In the rows, 128 means zero.
R: 3 groups of rows, each row roughly a mix of its group's hidden directions:
R (73 x 10):
[[126 131 114 133 123 104 104 135  69  54]
 [104 161 129 118 116 140 155 157 155 206]
 [170 115 157  80 163 150 178 112 100 118]
 [133  62  97 128 172 136 132 150 170  99]
 [139  99 100 152 182 128 155 193 133 114]
 [115 172 133 148 101  89  96  96  72 107]
 [142  88 113  72 146 152 178  97 145 151]
 [ 73 133  99 153 110 118 103 159 166 177]
 [179 127 154 144  97 145 139  95 188 156]
 [125 125 147 144 143 146 129 110 193 196]
 [155 185 145 128 160  63 120 143 114 148]
 [108 106 108 142 106 155 138 188 108  68]
 [166 137 104 147  81 125  55 122 140 112]
 [ 90 103  70 124 111 105 101 128 102  76]
 [104 149 145 189 124 111  79 167 152 151]
 [122 123 129 149 184 119  61 154 140 166]
 [173 132 123 122  72  95  99  92 156  95]
 [149 122 140 103 155 112 119  68 173 178]
 [170 120 163 112 147 126 150 161  73  83]
 [127  69 100 124 149 140 128 169 161  75]
 [ 95 131 104  94 114 135 162 116  53 146]
 [110 124 134 148 195 162  89 175 124 146]
 [111  71  85 170 162 161 150 137 116 115]
 [126 128 135 112  91 136 213  99 127 105]
 [ 75 143  89 162  92 107  90 148 155 150]
 [110 117 105 147 115 120 116 176  99  53]
 [102 130 129 121  66 131  95 122 110  62]
 [130  77 116 117 140 183 163 163 172 135]
 [130 132 163 143 137 122 170 197 160  93]
 [170 124 150 116 112  80 123  90 185 100]
 [143 125 128 110 151  64  62 110 134 150]
 [ 92 167 127 168 110 123  97 129 171 180]
 [138 100 117 109 136 120 124 194 160  69]
 [111 158 147 177 133 104  76 162  98  96]
 [150  92 158 104 194 137 140 118  94  93]
 [121  64  85 161 180 144 141 125 132 117]
 [102 163 138 175 117 101  83 177 104 111]
 [ 87 145 139 135 176 114 107 172  73 109]
 [186 155 151 157  79 124 115 100 131  89]
 [ 92 125  97 122 137 176 134 102  69 166]
 [162 134 119 148  86  79  83 107 172 135]
 [121 128  85 117  92 168 114  79  77 143]
 [ 72 184 123 123 142 133 131 138 128 190]
 [158 140 126 145 196 102 150 133 132 184]
 [113 123 106 161 127 140 146 195  88  83]
 [165  91 102  98  79 140 167 110 168 137]
 [ 94 140  90 142  94 164 146 158  71 150]
 [157 141 133 104  96  63  98 160 124  88]
 [133 123 121 146 105 140 118  79 200 168]
 [153  80 134  84 150 154 180 121 151 159]
 [164 162 144 115 177  70 122 129 150 163]
 [ 87 122 116  89 171 126 152 171  76 130]
 [ 90 120 152 111 169 135 204 135 111 140]
 [120 136 112  87 127 105  94 160  55 113]
 [135  96 133 105 139 148 127  65 177 171]
 [103 121 136 158 143 185 192 112 149 152]
 [141 121 160 129 155  58 124 118 185 141]
 [ 79 165 153 144 189 128 104 140 113 158]
 [185 170 184 162 110 128 117 126 119 108]
 [114 109 140  99 189 113 125  71 122 167]
 [148 120 130 139 109  94 130  59 183 152]
 [107 147  84 150  63 135 131 153  86 149]
 [103  94 114 134  92 191 149 168 122  95]
 [112  59 100 141 144 168 132  82 150 133]
 [119 103  91 129  95 135 127  91 195 163]
 [134 193 170  97  75 114 119 132 118 140]
 [129 138 116 177  82 184 155 161 149 111]
 [121 136 132  98 107 156 181 152  82  77]
 [117 126  94  95 116 147 109  76  64 146]
 [100 124 126 151 160 208 153 153 112 137]
 [ 84 138 116 120 113 131 183 167  72 141]
 [183 135 144 107  92 150 178 113 158 162]
 [137 122 126 137 166 123 132  60 137 192]]
which group is each row in? (one row of each group first):
[141  91 129  83 131 111  98 125 192  88] -> Q
[117 177 120  95 115 123 158 166  64 122] -> C
[115 129 124  68 114  99 164 115  66 111] -> M

[118 122 158  75 153 120 189 127  99  92] -> M
[142  99 119 135 179 135 142  81 156 186] -> Q
[153 124 142 157 144  92  79 124 194 146] -> M
[134 125 140 139 120 146 137 116 197 196] -> C
[120 112 125 109  96 139 122 190 141  61] -> Q
[ 84 190 112 165 106 111  83 118 124 134] -> C
